One turn moves each row of this set onto another row. After a few examples, where does it send each row asked below?
J246: [  0  -3  14  -2   0 -14   9  -2  -5   7   2   2   0  19  11  -4   3  -1
   0  -4   5  -2 -21  -1  10   3 -11   4   0 -12 -11   5   5 -11  15]
J231: [  5  10   4  -4   8   4   6 -10   2 -16   0  14   2   4   0  -6   6   2
  -6  14   9 -16  -8   0   6   0  15  -7 -10 -13   7  -3  15  -2   2]
J397: [  3  -5  11 -13  -6  -4  -3   9  -3  -4 -14   5  -1  12  10  -9  -5   0
   7  -2 -13 -19   4  -4   5  -1 -12  -3  11  -4   3   0  10   7 -12]
J242: [  3   5   5  -8  -4 -16  -6  -2  21 -16   2 -10 -15   1   6   8   2   2
   0  -5  -2  -6   9   4  -1  -6  -8 -10  -3 -18   5   7   5  -9  -5]
J344: [  8   2   4   1  -1 -10  16  -9  -7   9  -3   1   2  17   7  -3 -10  -4
   0  -7 -10   4 -17   0   5   9   3  -2   3 -22 -11  -4   9  -9   7]
J980: [  3  10  -7 -13 -19   7   1  -5  -6  13   8  -6  -7   0   8  -2   8  -2
   0   9  -6 -13 -16   5  -8  -2  13  -5  -5  -5  -7   6  -2  -1  14]
J518: [  2   7   7  -8  -1   7   3 -13  -3  -3   5  -3  10  27   8 -12  -1   9
   8   5   1  -4  -5  -8   7  -2   5  -9   4   9  -1  10  20   5   1]
J524: [  2  -6  -4  -1   2 -10   5 -11   2   3  14   5 -11   2  16  -4  -3   1
   3 -18   3  -5   8 -12   0 -17  -5 -10  -6 -12   7  12   4  -3   1]
J891: [  3  14   6  -5  -6  -9   6  -1  10  12   5   0  -6   4   9  -7  -5  -3
   2   6  -4   4 -22   9   8   6   0   6   3 -20  -9   8   9 -13  13]
J451: [ -1  -9  -4 -15  -5   1 -13  -5  -4 -10   0  15   3  -4   7   8   2   2
   5   9  -4  -6  -8  15   5  -3   2  -8  -9  -1 -19   9   9 -10  -1]
J938: [ 11 -18  -3  -9   2  -7  -6   1   7  -6   0  -1  -2  17  -1  -4  -6   2
  11  -6  -2  -7  -4 -29   7  -1   2  -1   1 -14  -1   5  12   0  -5]
J135: [ -7   4   4  -4  11  -9  -1 -13  -5  -5  12  -6   5  11   9  -6   3   4
  10   6   0 -11 -10   7   0  -6   9 -15 -13   6   2   2  -3  -2   6]
J532: [  7   0  -1  -1   7  -8   5 -15  16  -2  16   3  -9 -10   9  -3  -1   0
   2  -8   8   0   0   6  12 -12   2   2   3 -13   0  20   0  -6  -7]
J669: [ 12  13  -5 -19 -10   5  -5   4   2  -9 -11   8  -7   6   1   0 -11   4
  14  -6 -14 -14   1  10  11  -2  -4   1  14  -6  -6   1   2  -3  -5]
J948: [ 10   9  19  -7  -8   4  12 -10  14  -2   2   8  -8  -4   1  -7   6   1
  30  -5  -1 -13  -5  -2   0  -4   9  -3  12  -4  -5   9   1   3  11]
J665: [ 10   7  11 -11 -11   3   0  -1  -1  -7 -14  -4   3  14   9 -10  -9   8
   7   0 -10 -15   3  11  10  -1  -5   0  17   4  -8   2   2   4  -8]
J95: [  6  20   7 -14 -14   3  17  -4  11  -9  -1   3  -1  11  -5  -2  -6   3
  -9 -13  -6 -20   6   0  -3  -3  -3 -16  -9 -10   1   1   5  -2   2]
J651: [  1 -12   3  -7  -6   2  -6   7   0   7  -9  10   8   3  12  -3  -4   5
  -4   8   3 -19  -1  -3  -2  -1  13 -11  -1   1 -14   6  19  -3  -2]
J641: [ 11   4  13  -1 -18   2  21 -10   7   2  -5  -2  -7   3  11  -6   6   6
  23  -6  -7  -6   6 -13  -6  -5  12  -3   8  -9  -2   4   7   4   2]
J866: [  0  -5   2 -12  -2  -2  -3 -12  10  -6   4 -12   3   5   8  -6   3   7
   8  16  -7   7  -9  -6  14  -3  -5   5 -13  -5  -6  20   0  -1  -9]
J351: [  4  18  14 -11  -5  -2   7  -5  24 -15   3   2  -2  -4  -5   0   2  -2
  -9   2  -3 -11  -1  14   5   2   1  -7  -2 -14   3  10   5  -3  -9]
J305: [  5  -5  17  -9  -2 -10  20 -14   5   1  -6   3  -2  -3   3  -4  10   2
  27  -2  -4  -4  -1 -10   3 -13   2  -9   8 -12  -7   5  13   2  -3]
J132: [  7   6  -2  -5 -13 -18  -3  -5  16  -8  10 -11   3   3   4 -11   5  11
   4   8 -10   2 -11   5   3 -17  11 -10 -12 -12  -3   0  -1  -8  -6]
J337: [  4  -3   2   3  -2 -10   0   1   3   6   5   2 -14  13  15   1   1  -5
   5  -4 -10   1 -17   0   3  12  -5   6  -4 -23   1   3   3 -10  14]
J557: [ 18   3   2   4  -1   0  11 -22  11  -3   9   7  -4  -1   2 -17 -16   2
  -3 -13  -3  -9   2   2   4 -10   3 -16   2 -16  -1   5   4   4   3]
J395: [  7 -13   6  -7 -12  -8  -5 -13 -13 -10   0  -3  -4   3   9  -3  16  -5
  -6  15   2  -7 -15  -2  -2  -6  -4  -8  -2 -18  -9  -2  10   1   7]
J874: [ 11 -11  -4 -12 -19  11 -10   1   5 -13   2  11  -7   5   5  -1  -4   5
  -2   2   0 -18  -4  13  -2   5   8   3  -1   0 -18   5  10  -7   8]
J162: [ 13  15   2   0 -15   3   5 -13  12 -12  18  16  -6   1  10 -10   3   4
  -5 -12   3  -1   1   2   6 -14  -1  -2  -1 -12   5  13   5  -3   2]
J514: [ -1   9  -3 -22  -6   5   0   5   1  -2 -10   7 -10   5   8   2   7   5
  11   3 -12 -14   2  13  14  -5 -13   6   3  -2   1  10   7  -3  -9]
J356: [  5  -3  -6  -9  -1  -9   0   7   7 -11  12  -1 -12   7   4  -3   1  -1
   1  -1  15 -16  -2 -12  -3   1  19  10   1 -11   6   0  10 -10   2]
J311: [ 14  -6   2  -3 -16  -9  -3  -5 -10  -1  -2  -6  10   7   6   6  12   0
  -4   1   3  -1 -16  -7   0  -6  18  -4   9 -13 -15  -2   0  -2  -5]
J66: [  7  -4  14  -7  -7   1  18 -11   4  -9  -6   9  -7  -4   5   5  17   2
  24  -6   1  -6   0 -13   6  -5  -1   6  -3 -13  -5  10  -4  -1   2]
J584: [ 12  13   5   5  -8  -1   9   0   6  11  -2  10  -3  21   7  -4   6   5
  -2  -6  -5  -3 -20   3   9   4   1  -3   1 -19  -4  -1  12 -10  16]
J263: [  4 -24 -11 -13 -15  -5  -1   5   1   2  -4   5   1   5   8   5   6   7
  -2   0  -9  -9  -2   3   2  -7   6  -3 -10  -6 -17   6  15  -8 -10]
J588: [ 11  -6  -9 -15 -14  -8  18  -3   2 -10  10  -5  -2  12 -10 -12  -6   4
  -3  -9  -4 -16  -9  -6  -1  -7  11   1 -14 -12  -8  -6  -3  -6   1]
J63: [  8 -12   1 -13  -8   0  -3  -2   1   1   7   3  -9  -6  -4  -3  11 -11
  -2   8  -5 -19 -24   1  -2   3   4   0  -6 -17  -8   4  -6   3  10]
J410: [ 18   7 -10 -12  -9   9   2  -9  15  -1   4  -7   2  12  -9  -9 -16   8
  12  -3 -14  -5 -10  -6   9   2  13  -1  -2  -6 -11   9  -3   0   0]
J637: [ -8   5  12 -14   0 -15   5   3   5 -10   7  -6   0  11   8  11   3  -3
  -1 -15   9 -10   8  -5  -2  -2  -2  -3   2  -1   4  11   1  -7  -8]
J177: [  6 -10   2  -8 -19   0 -10   1   5   0   4   4   6   6   9 -11  -9   3
   2   4 -16 -12  -7  13  -8   0  13 -14   0   4 -16   3  11   0   0]
J456: [  0  -5   3 -18  -3  -5  -1   8   2   4 -17  -3  -4  -2   9  -2  -6   3
   9   4 -13 -15   3  -1  11  -5 -13   4   0  -8  -4   9  -2   0 -14]
J965: [ 11   2  -9  -8  -6  -3  -3  -4  -5  12   3  -2  -5   9   1   2  10   0
   3   0   3 -15 -16   2  -3  -7  21 -14  16  -8  -8  -3  15  -2   9]
J25: [  4  -2  11  -1  -1  -2  21 -13   3   4  15   7   6   5   9 -15  -4   0
  -7 -16   7 -11   0  -6   5  -9   2  -4   0  -1   1  15   0   5  -4]
J510: [  6   7  -7 -17  -2  13  -6  -5  11 -12   8  14 -12  11  -2  -6   4   2
  10   8  -2 -10  -9  -8  10   1  -4   1  -6 -10   6  12  21   0   8]
J519: [ -1   2   7 -11   9  -9  16 -10   6  -1   1 -11   1  13  -3   4  -9   0
   0 -16  -4 -19   6   7  -1  -1   3 -19   0  -2  -1   3   1   0  -6]
J343: [  6   1   8 -12 -13   0  16 -19   6 -10   4   1 -18  -5   5  -5   7  -1
  30  -2 -10  -3   0   3  -3  -5  -2   1   1 -12  -5   8   4   0   9]

J866 -> J410
J665 -> J456
Now find these:
J177 -> J263
J344 -> J337
J395 -> J980
J532 -> J557
J637 -> J351
J948 -> J305
J132 -> J588

